[[118 117 126 130 125 131 127 129 124 125 133 123 126]
 [133 139 125 129 131 122 129 120 135 143 130 129 128]
 [132 120 135 124 135 141 137 135 115 108 114 129 132]
 [128 120 132 128 130 136 136 140 114 106 119 134 131]
 [134 141 126 131 135 122 127 124 135 141 130 131 125]
 [133 140 125 128 130 124 130 119 135 143 126 130 125]]
->
[[126 123 133 125 124 129 127 131 125 130 126 117 118]
 [128 129 130 143 135 120 129 122 131 129 125 139 133]
 [132 129 114 108 115 135 137 141 135 124 135 120 132]
 [131 134 119 106 114 140 136 136 130 128 132 120 128]
 [125 131 130 141 135 124 127 122 135 131 126 141 134]
 [125 130 126 143 135 119 130 124 130 128 125 140 133]]

[[118 135 113 133 106 135]
 [127 133 122 128 133 119]
 [126 130 121 131 117 134]
 [127 132 120 114 124 123]
 [130 116 131 125 125 137]]
->
[[135 106 133 113 135 118]
 [119 133 128 122 133 127]
 [134 117 131 121 130 126]
 [123 124 114 120 132 127]
 [137 125 125 131 116 130]]

[[125 121 124 131 134 124]
 [129 109 144 112 153 124]
 [123 119 128 124 154 117]
 [124 119 130 108 145 126]
 [138 112 146 109 148 129]
 [131 130 125 119 134 123]
 [115 109 115 134 135 123]
 [113 102 122 135 140 122]]
->
[[124 134 131 124 121 125]
 [124 153 112 144 109 129]
 [117 154 124 128 119 123]
 [126 145 108 130 119 124]
 [129 148 109 146 112 138]
 [123 134 119 125 130 131]
 [123 135 134 115 109 115]
 [122 140 135 122 102 113]]

[[119 145 131 125 121 113 119 122 148 127 120 131 125 134]
 [120 134 129 124 126 135 135 137 131 121 139 127 135 111]
 [119 143 133 131 122 112 121 121 146 128 121 129 128 135]
 [139 140 133 113 139 134 126 121 132 137 116 143 129 137]
 [135 120 102 117 125 139 120 144 132 148 115 120 139 124]]
->
[[134 125 131 120 127 148 122 119 113 121 125 131 145 119]
 [111 135 127 139 121 131 137 135 135 126 124 129 134 120]
 [135 128 129 121 128 146 121 121 112 122 131 133 143 119]
 [137 129 143 116 137 132 121 126 134 139 113 133 140 139]
 [124 139 120 115 148 132 144 120 139 125 117 102 120 135]]

[[146 139 108 149 145 144 100 114 144 120 132]
 [152 138 145 111 114 110 154 148 105 114 146]
 [143 101 143 108 122 125 119 118  99 104 122]]
->
[[132 120 144 114 100 144 145 149 108 139 146]
 [146 114 105 148 154 110 114 111 145 138 152]
 [122 104  99 118 119 125 122 108 143 101 143]]

[[134 117 147 112 132 133 119 115 133 111 149 155 132]
 [108 138 114 140 106 107 140 137 105 142 114 113 108]
 [145 139 122 145 147 146 132 140 147 146 120 115 145]
 [114 123 147 122 115 115 125 124 113 123 149 156 115]
 [142 135 112 142 142 142 134 135 144 141 111 102 142]
 [112 137 105 141 110 111 139 136 109 141 105  99 112]
 [115 147 136 151 116 115 140 148 114 156 135 142 116]]
->
[[132 155 149 111 133 115 119 133 132 112 147 117 134]
 [108 113 114 142 105 137 140 107 106 140 114 138 108]
 [145 115 120 146 147 140 132 146 147 145 122 139 145]
 [115 156 149 123 113 124 125 115 115 122 147 123 114]
 [142 102 111 141 144 135 134 142 142 142 112 135 142]
 [112  99 105 141 109 136 139 111 110 141 105 137 112]
 [116 142 135 156 114 148 140 115 116 151 136 147 115]]

[[128 114 134 115 140 143 137]
 [140 141 138 101 131 114 132]
 [137 130 144 124 149 137 120]
 [138 136 124 102 130 101 133]
 [124 114 138 135 131 109 141]
 [133 132 135 117 152 129 117]
 [140 130 149 130 139 142 127]]
->
[[137 143 140 115 134 114 128]
 [132 114 131 101 138 141 140]
 [120 137 149 124 144 130 137]
 [133 101 130 102 124 136 138]
 [141 109 131 135 138 114 124]
 [117 129 152 117 135 132 133]
 [127 142 139 130 149 130 140]]

[[121 122 139 142 122 106 126 126 122 145]
 [117 116 131 134 116 118 113 142 116 148]
 [142 140 132 131 141 126 119 140 141 106]
 [134 135 136 138 136 117 115 144 136 118]]
->
[[145 122 126 126 106 122 142 139 122 121]
 [148 116 142 113 118 116 134 131 116 117]
 [106 141 140 119 126 141 131 132 140 142]
 [118 136 144 115 117 136 138 136 135 134]]
---
[[139 136 134 118 118 109 142 138 131 136]
 [110 137 107 120 117 119 145 131 145 138]
 [149 142 108 132 113 144 146 109 151 138]
 [120 139 114 129 150 129 139 112 139 133]
 [117 110 131 122 145 131 139 133 131 127]]
->
[[149 142 108 132 113 144 146 109 151 138]
 [120 139 114 129 150 129 139 112 139 133]
 [110 137 107 120 117 119 145 131 145 138]
 [139 136 134 118 118 109 142 138 131 136]
 [117 110 131 122 145 131 139 133 131 127]]

[[114 125 122 150 119 140 110 111 130 126]
 [139 135 130 101 134 114 139 140 130 134]
 [126 137 127 139 127 132 119 120 135 137]]
->
[[126 137 127 139 127 132 119 120 135 137]
 [139 135 130 101 134 114 139 140 130 134]
 [114 125 122 150 119 140 110 111 130 126]]

[[129 143 134 140 139 140 119 115 111 112 112 139 138 141 115 109]
 [123 144 127 139 121 121 140 141 143 143 152 146 130 123 139 141]]
->
[[123 144 127 139 121 121 140 141 143 143 152 146 130 123 139 141]
 [129 143 134 140 139 140 119 115 111 112 112 139 138 141 115 109]]

[[140 123 123 133 121 124 127 108 140]
 [143 128 117 127 129 125 131 112 141]
 [149 151 103 115 151 129 144 129 143]
 [138 120 127 138 116 123 123 105 140]
 [139 137 115 121 139 128 136 126 137]
 [123 107 142 142 104 124 115 112 126]
 [128 143 128 132 133 129 130 137 130]
 [131 114 134 140 110 123 119 108 133]
 [129 144 128 133 133 129 130 137 131]]
->
[[149 151 103 115 151 129 144 129 143]
 [129 144 128 133 133 129 130 137 131]
 [128 143 128 132 133 129 130 137 130]
 [139 137 115 121 139 128 136 126 137]
 [143 128 117 127 129 125 131 112 141]
 [140 123 123 133 121 124 127 108 140]
 [138 120 127 138 116 123 123 105 140]
 [131 114 134 140 110 123 119 108 133]
 [123 107 142 142 104 124 115 112 126]]

[[139 120 117 126]
 [130 103 127 127]
 [132 116 126 126]
 [129 141 137 129]]
->
[[129 141 137 129]
 [139 120 117 126]
 [132 116 126 126]
 [130 103 127 127]]

[[128 149]
 [157 125]
 [135 141]]
->
[[128 149]
 [135 141]
 [157 125]]

[[135 124 124 133 132 109]
 [120 133 115 132 137 145]
 [121 121 130 131 137 126]
 [119 120 122 132 146 131]
 [135 129 152 129 128 127]
 [128 131 112 135 137 130]
 [131 117 130 129 135 131]
 [134 104 120 131 142 117]
 [121 134 119 134 134 134]
 [142 113 112 128 155 130]
 [121 111 121 149 126 117]]
->
[[121 134 119 134 134 134]
 [120 133 115 132 137 145]
 [128 131 112 135 137 130]
 [135 129 152 129 128 127]
 [135 124 124 133 132 109]
 [121 121 130 131 137 126]
 [119 120 122 132 146 131]
 [131 117 130 129 135 131]
 [142 113 112 128 155 130]
 [121 111 121 149 126 117]
 [134 104 120 131 142 117]]

[[129 129 140]
 [132 125 112]
 [125 127 109]
 [130 130 152]]
->
[[130 130 152]
 [129 129 140]
 [125 127 109]
 [132 125 112]]

[[156 109 155 140 126 108 130 117 132 120 121 138 106]
 [109 137 152 130 107 156 103 135 148 103 113 122 156]
 [137 154 150 117 154 124 106 112 133 101 118 110 156]
 [150 147 119 138 137 150 153 136 121 127 140 110 146]]
->
[[137 154 150 117 154 124 106 112 133 101 118 110 156]
 [150 147 119 138 137 150 153 136 121 127 140 110 146]
 [109 137 152 130 107 156 103 135 148 103 113 122 156]
 [156 109 155 140 126 108 130 117 132 120 121 138 106]]
